Named moves, each a turn or a mirror, and the order they were made in; the first pair answered
K (before => after):
[  8   1 -11 -22   6   7  -2 -10  13   0   2 -14   4 -10  -6] => [ 11   2 -13 -17   9  12  -4  -6  12   1  -4 -12  11  -4  -8]
[  0  16  21   6   9   6   4  12  -8  -4  15  -8 -32   0  -4] => [  6  17  21  13  16  14   1  17 -10  -5   9  -3 -22  10  -7]
[  1  -1   5  -2  -5  -6  -1 -19  10  18  14  -4   4 -22   3] => [13  2  1 13  7  8 -7 -9  6 15  1  2 25 -4 -4]
T (before => after):
[-10  15  26  -6   2  14   0  11 -11 -28  15  -1  -8  14  11] => [ -8  15  23  -3   3  17  -2  14 -12 -29  11   2  -3  18  10]
[ -7  -8 -24 -11 -26   5  29  14   7 -39  -5 -12 -27  -5  22] => [  7  -7 -32   4 -19  20  21  25   3 -41 -23  -3   0  13  13]
[-13 -11 -15  -5 -14   3   3   5 -10  -6 -21  -3   4   2   9] => [ -2  -8 -13   4  -8   8  -3   3 -10  -2 -23   1  19   6   5]
[-22  12  19  -5  12 -11   8   6  -6 -11  -6   3 -25 -15 -21] => [-23  10  11  -2  11  -6   9  16 -10 -17 -17   6 -22  -6 -22]
R (before => after):
[ -5 -10  -1  -7   2  -3   9  -2  -3  -1 -11   5  14   4  -2] => [ -7 -11  -2 -10   0  -5  11  -4  -2  -1 -10   4  11   0   0]
[  7  -2  -9   3   4  10 -10   7  -1   0 -13   9  19  12  -7] => [ -4  -9 -11 -13 -18  -7  -3 -12   5   7   0   1   7 -13   2]
[-6 -9 -7 -1 -2 -8 12 -9  5  5  6 -3  0 14 -2] => [-6 -7 -7  3  2 -5 11 -3  3  3  2 -2  1 21 -1]
[ 15  -6 -10   3 -27  -2   1 -21   1  14  -5   6  35 -17  -2] => [-20  -7 -14 -17 -26 -11  19   8 -12 -15  -7  -5 -24  -6  13]
C (before => after):
[ -4   0 -12   4  -7   9  -6  16   0  -5 -27   2  26  15 -15] => [-20  -8 -19 -12 -25  -3   3  11   1  -7 -24  -5   8   3  -6]
[  7  -1  15  14   3  -1  -5  -2  11  20  30 -11 -21  -3  -9] => [ 13   2  12  25  14  10  -9  10   8  15  19  -6 -11  13 -14]
[  9  -4   0 -12  18  -6   1   4  -9 -12   6 -14 -31   4  19] => [ 12   0   6 -11  20  -8  -1  -5  -6  -6  14 -14 -28  -4  18]
[-16  -7  -4  -6   2   6 -10  -9  14  -5  -7 -28  -1 -17  22] => [ -7  -2   4   1   9   8 -14 -15  17   2   0 -26   8 -18  17]
Now pairs of rows:
(two moves a pair)
[ 2  8 19  4 20  0 -5  0 -7  7 10 -9  1 -6 -4] => [ 6  7 16  7 21  4 -7  2 -7  7  7 -6  8 -3 -6]
R K
[ 24   0  12  11  19  14 -12   5  -4   3 -14   8  25  17  -2] => [-10  -4  10 -11  10   0   5  21 -12 -17 -11  -4 -30  16  15]
R R
[ 12 -16 -26   8 -28   4  -3  -6   0   6 -21   7  35  -6  -3] => [ 12 -15 -21   5 -30   0  -4 -16   4  11 -12   5  34 -16  -2]
C T
[ 22   2   6  20  19   9  -2   1   0   4 -10   5  27   8  -9] => [ 13   4  22   6  12  -9   2 -22   8  14  17  -3   4 -20  -3]
T K
[-12  12  23  -7  14  -4  10  12   2  -5  14  -4 -36   2   7] => [-15   7  18 -12   7  -7  13  11   2  -6  14  -5 -38  -1  10]
T C
[ -4   0   0  -5 -15  -6   2 -19   9  12   8  -3  -5 -18  -4] => [  6   8   8   4  -1   1  -5 -19  10  15  10   1   6 -14 -10]
C K
[ 31  10   6  28  19  19 -15   0  -1   9  -8  13  45  19 -18] => [ 26   4  -6  27  13  20 -13   8  -3   2 -21  13  46  25 -15]
C T
[ -6   9  -8   0   0  11  -1  16  -1 -21 -15  -7  -9  22   0] => [ 14  18   8  14  12  15 -12  -2   5  -5  -3  -3  15  15  -9]
T T
[-11   6  18   2   6  -7   5  -4  -1   1  11  -8 -18   2  -4] => [ -6   7  20   6   9  -6   4  -7   0   5  12  -6 -12   0  -6]
R K
[  9  23  29  13  31  15 -14  10  -7   2  13  12   5  12  -7] => [  3  21  36  -1  17  -2 -10 -11   2  13  33   5  -8 -14  -1]
T R
[-1 12 12 13 14 11 -3  3  1 -9  8 -1  6  2 -4] => [-18   3  -2   0  -2   4   6  10  -1 -19   2  -5 -12   1   5]
C C
[  9   1   7   7   2   4 -11 -13   7  18  10   1  19 -14  -9] => [-19   0   7 -10   0  -3   4   8  -1  -2  11  -8 -28  -9   3]
K R
[  2  -5  12  11  20   4 -19   5   5  13   7  13   2  15   0] => [-19 -16  -4  -5  -1  -4  -8  14   1  -1  -2   7 -18  15  10]
C C
[ 13  14  22  -2   0 -11 -17 -18  12  14  21   6   6  -8  13] => [ 15  21  23   9  21   2 -19   7   2   0   8  10   3  18  10]
R R
[  3  18  31  16  26   1  17   8 -12 -12  19 -16   1  20  -1] => [ 17  13  19  25  21   8  11   7 -10  -7   7  -9  30  26  -7]
R C
[ -3   5 -18   1 -15  14   8  20 -11  -1  -6   0  -8  15   9] => [ 13   8 -15  12 -11  19   1  12  -7   9  -5   5  15  15   3]
K R
[-20 -14 -12 -23 -32 -10   8 -11  13   2  -9 -25   2 -22   8] => [-12 -17 -26 -11 -28   5   5   6   7  -6 -32 -17  22   1   2]
K C
[ 3 -9  1 15  7 12  2 11  0  6  1 -2  4  5 -6] => [  0 -12  -1  13   5  12   3  14  -2   3  -2  -2   0   7  -3]
T C
[-11 -17  10 -12   2   1   7  14  -4   3  -6  10 -18  13  -9] => [-13 -19  13 -17  -4  -4   8   7  -2   8  -1   9 -21   3  -8]
K C
[  2   4   0   7  11  21   5  11  -6 -15 -13  -6   0  28  -9] => [ 14  13  20  10  18  17  -1 -13   4   2   9  -6   8  10 -14]
T T
[-20 -24 -20   0   8   0   5  21 -21 -18   5 -10  -7  16 -14] => [  7 -20  -7   9   7  -1  -9 -15  -8  12  22  -5  31  -7 -24]
R T
[ 14  15   8  32  10   4 -11  13   7   4   3  23 -17  28 -21] => [ 24  10   4  32  -2   1 -17  -5  13  16   5  26   6  15 -24]
R C
[ -2   4  10  -1   2  -3  -6   2   3  -4   8  -7  -5 -11   7] => [  2   6  12   1   4  -1  -8   0   3  -3   9  -5  -1 -11   6]
C R
